One turn moves every row onto another: examples first, then more rows asked:
per: [ 13   3  -8   6 -36  11  13  28  27 -29  28  15  -1   6   4  17 -22 -46
  11  -9]
Zuveg: [  6  10  -7  -5  -5   4  34 -17   5 -28  24 -13 -16 -30  15 -48  -7  25
  -5  -5]
fuzoz: [ 30   2   6   2  -4  19  13  29   1 -26  -8  24  24  -8   7 -25  22   5
   6  31]
neram: [ 32   4  13   2  -7  11  19  37  -5 -28  -2  16  14  -6  -1 -31  19   7
  11  30]
tuk: [ 13   3 -12   3 -33  13  12  21  29 -30  25  15   4   6   6  25 -22 -48
   6  -5]
gos: [ -3  30 -22   2  13  32  32   1   5 -25 -18  15  10  -6  14  16 -30  -6
   7 -24]
zisa: [ -9 -21 -34  -9  -5  -1  18   8  -3 -30  38  15  14  36  11 -14 -11  39
 -19  -1]
Geke: [ -8  30   8   4   4  19 -28 -10  17 -14  22  26  13  -2  -1  35  -9  15
  22  10]
Veni: [ 38   7   4  -8  -2   5  24  19  -5 -36  -7   9  22  -6  -8 -14  17   4
   0  44]
Gotuk: [-11  29  20  11  -2  18 -26   9  13  -8  30  27   0  -1  -2  16  -9  17
  35  -1]
mubib: [ -6 -19 -29 -10  -7  -8  22  14  -8 -30  42   9   6  37   4 -18 -13  40
 -15  -2]
gilot: [ 11 -31 -27 -37 -24  -7  21   0   8 -30  35   6  24  15  10  -9  13  22
   0   0]
rego: [ -6 -19 -35 -12  -4  -6  21   5  -5 -32  38  11  14  36   6  -9 -12  39
 -21   2]
Zuvom: [  0  -9  -8  12  30  23   5  24  -5 -33  38 -10  -5 -30 -20  19 -40   8
  19  14]
vipa: [  2  31  13  14  25 -25  -8 -13   5 -35  44   9   3  -5  -2  11   9 -27
   8  -4]
Sobip: [ -7  28 -11  10   8  31  32  19   2 -19 -10  16  -3  -5  14  -3 -30  -3
  19 -35]
zek: [ 10  12 -12 -11  -2   0  37 -27   5 -32  22 -17 -10 -30  11 -37  -8  24
 -11   3]
lazag: [  2   7 -10  -2  -3  14  27 -17  11 -24  21  -4 -10 -31  25 -49  -3  25
  -6  -9]
toge: [ -4  28  11  19  25 -16 -15 -10   9 -31  42  18   5  -4   7   7  13 -28
   9  -9]
nilap: [ 33   3   1  -4  -1  15  16  19   1 -32 -12  19  29  -7   2 -14  21   4
  -1  40]
tir: [ -9 -21 -30  -8  -7  -3  19  15  -5 -28  41  14   9  36   8 -19 -12  39
 -15  -4]
vesi: [  0 -10 -14   9  33  26   2  16  -1 -34  34  -7   3 -30 -17  27 -39   6
  14  19]
Gem: [  8 -32 -21 -31 -28  -6  20  12   7 -26  39   8  17  15  12 -21  14  24
   8  -8]
tidaf: [ 11 -31 -20 -34 -28 -12  24  11   4 -29  41   2  14  16   6 -19  12  24
   7  -5]
rofur: [  3  37  21  -4  -1  -8  -8  -2   2 -21  35   2  -7   0 -27  31 -19  18
  29  17]
Noreb: [ 37   7  12  -5  -5   2  26  30  -8 -33  -2   7  13  -6 -11 -24  16   6
   7  38]
Vutu: [ -5 -19 -31 -13  -6 -10  24   8  -8 -32  40   7   9  36   1 -12 -13  39
 -19   2]
Fupe: [ -7 -14 -11  18  30  36  -5  26   3 -27  34   3   2 -31  -6  16 -36   7
  19   8]
guzab: [ 13 -30 -24 -38 -25 -13  25   3   5 -31  38   1  18  16   4 -12  11  24
   3   0]
lemug: [ 16   5  -5   4 -36   5  17  29  23 -30  30   9  -6   6  -2  19 -25 -46
  13  -7]
Vep: [ -4  34  28   6  -5   1 -15  14   3 -13  38  12 -13   1 -18  14 -15  20
  39   3]
Bimub: [  8 -33 -25 -33 -26  -3  18   5   9 -26  35  11  23  15  15 -16  14  24
   3  -6]
rez: [  0  33  -2   6   5  17  43  24  -8 -24  -2   2 -15  -5  -2  -5 -35  -1
  23 -33]
Lopuf: [  1  30  16  18  23 -25  -8  -6   3 -33  47   9  -3  -4  -2   5   9 -26
  12  -8]
sabup: [  3   7 -17  -5  -1  16  25 -29  14 -26  15  -2   0 -31  28 -38  -3  23
 -13  -2]
Gatu: [ 18   6  -9   0 -34   1  19  22  23 -34  29   6  -4   6  -6  25 -26 -47
   8  -1]
darig: [ 17   5 -13   0 -33   6  16  17  26 -33  25  10   3   6  -1  30 -24 -48
   5   0]
vib: [ -1  29  10  16  26 -19 -12 -15   8 -34  41  14   7  -5   3  13  11 -28
   6  -5]
Ruvu: [ -3  28  17  20  23 -19 -13  -5   5 -31  46  15   0  -5   4   1  13 -26
  13 -12]
Lekip: [  5  34 -21  -7  14  17  42  -5  -2 -33 -14   0   5  -6  -2  24 -35  -6
   3 -15]
res: [ -4 -12  -6  18  29  28   1  31  -1 -28  39  -4  -5 -30 -13  12 -38   8
  23   9]
doka: [  7  37  -9  -4   8   7  50  10 -10 -32  -5  -9 -11  -4 -12  11 -38  -3
  13 -20]
sevi: [ -5 -13 -16  14  34  34  -3  16   3 -31  31   1   7 -31  -8  25 -36   5
  14  15]
redez: [  0  35   9  -5   4   3 -16 -17   9 -22  26  11  10  -2 -16  44 -15  15
  18  22]
nepi: [  7  10 -18 -11   1   8  32 -34  10 -31  16 -10  -2 -31  19 -31  -5  22
 -17   5]

tir turns into rego
tuk turns into Gatu
Fupe turns into vesi
Now find these:
Veni turns into neram
rofur turns into Gotuk
Sobip turns into Lekip
vib turns into Lopuf
zek turns into lazag
gilot turns into tidaf

One turn moves every row onto another: examples first, then more rows asked:
venag: [ -2 -37   0  15   2 -18   5 -17   2 -12 -13 -12]
Fusa: [ 24   9 -44   8 -19   2  11  20  11  16   7  -9]
regid: [  6 -14 -54  14   0   1  -4  -1  22  -1  -8 -18]
fav: [-18  32  37  -8 -13   2   0  19   3   1   8  -9]
Getig: [  8 -18 -56   7 -10   5  -5   3  11  -3  -6 -13]
dibe: [-29  16  37  23  -8  14   1  26  11  -7  -4  -8]
bizul: [-26  38  35   0  -3   3  -4  16   8   5   5 -12]
zakis: [ -4 -26   0   4 -31 -11 -20   0  -9   3 -20   2]
ramuf: [  6  25 -50  13   6  15  -8  14   6  28   4 -13]
Beva: [-17  -3  -2   6  -2  -1 -44 -14 -11  23 -21  -3]
gikip: [-12 -13  -1   2 -23  -5 -36  -3 -12  16 -23   2]
gog: [  0 -37  -1   8 -20 -16  -3  -6  -3  -8 -17  -4]
vipur: [-35  19  24   7  16   8  21  13   2 -18   8 -17]
Tekem: [-18  -5  -2  13  21  -2 -36 -23  -6  21 -18 -12]
Lopi: [-15  22  36 -11 -15   4  10  19  -3  -8  12  -8]
rugi: [-34  15  31  18   0  24  -1  26   0  -8  -3  -8]
Mel: [ -6  14  48  14  -2   6   8  14  14  -4   7 -11]
zor: [ 14   2 -45  12  10  -2 -18 -13  26  16  -4 -21]
Dafek: [  9  -6 -50  16   7  -3  -9  -8  27   6  -7 -22]
nole: [-35  37  31   8  10   4   0  14  11   0   2 -16]
ninel: [-14 -15  -2  18  31  -8 -19 -29  -1   8 -15 -17]
nerud: [-16  16  44  20  -8   7   4  21  17  -5  -1 -10]
fome: [ 19   5 -43   2   5   2 -26 -13  18  22  -2 -18]
fufof: [ 17  18 -46   9 -20   5   0  22  10  24   3  -7]
Dibif: [ -4  13  49   7   6  11   9   8   5  -5  14 -13]
Zug: [-26  13  26  -2   6   8  26  16  -4 -22  12 -14]
radil: [ 20   3 -44  -5  -4   8 -27  -9   7  21   0 -12]
Guf: [ 22   5 -48  12  10   4  21   7  10  10  13 -18]
gez: [  9  23 -49  11  -9  11  -8  19   7  28   1  -8]
sokun: [ 26   3 -45  10  -7   1  19  13  12  11  11 -13]
Rikif: [-21  12  36   5  13  28   3  13 -12  -9  11 -10]
Fepe: [ 17  -6 -48  -8 -13  12 -23  -3   1  13   0 -10]
nosal: [-32  14  32  12   8  29  -1  19 -10  -9   5  -8]
Vovur: [  8  21 -51  14  18  13   2   7   6  24   8 -17]
mis: [ 12 -13 -53  -2 -15  10 -14   3   3   4  -3 -10]
sapev: [ -9  13  43   3  12  21   6   8  -6  -6  15 -12]
rup: [ 15  12 -49  14  20  10  13   4   7  16  12 -18]
vez: [-18  14  31  -9  -7   6  20  18  -6 -17  14 -10]
pob: [ -7 -28  -2  19  23 -14  -2 -26   3  -4 -13 -16]
zogik: [-38  29  26  11  18   7  10  13   8 -10   4 -17]

zogik turns into fav
fufof turns into Guf
Now find these:
regid turns into fome
nerud turns into sapev
gog turns into ninel

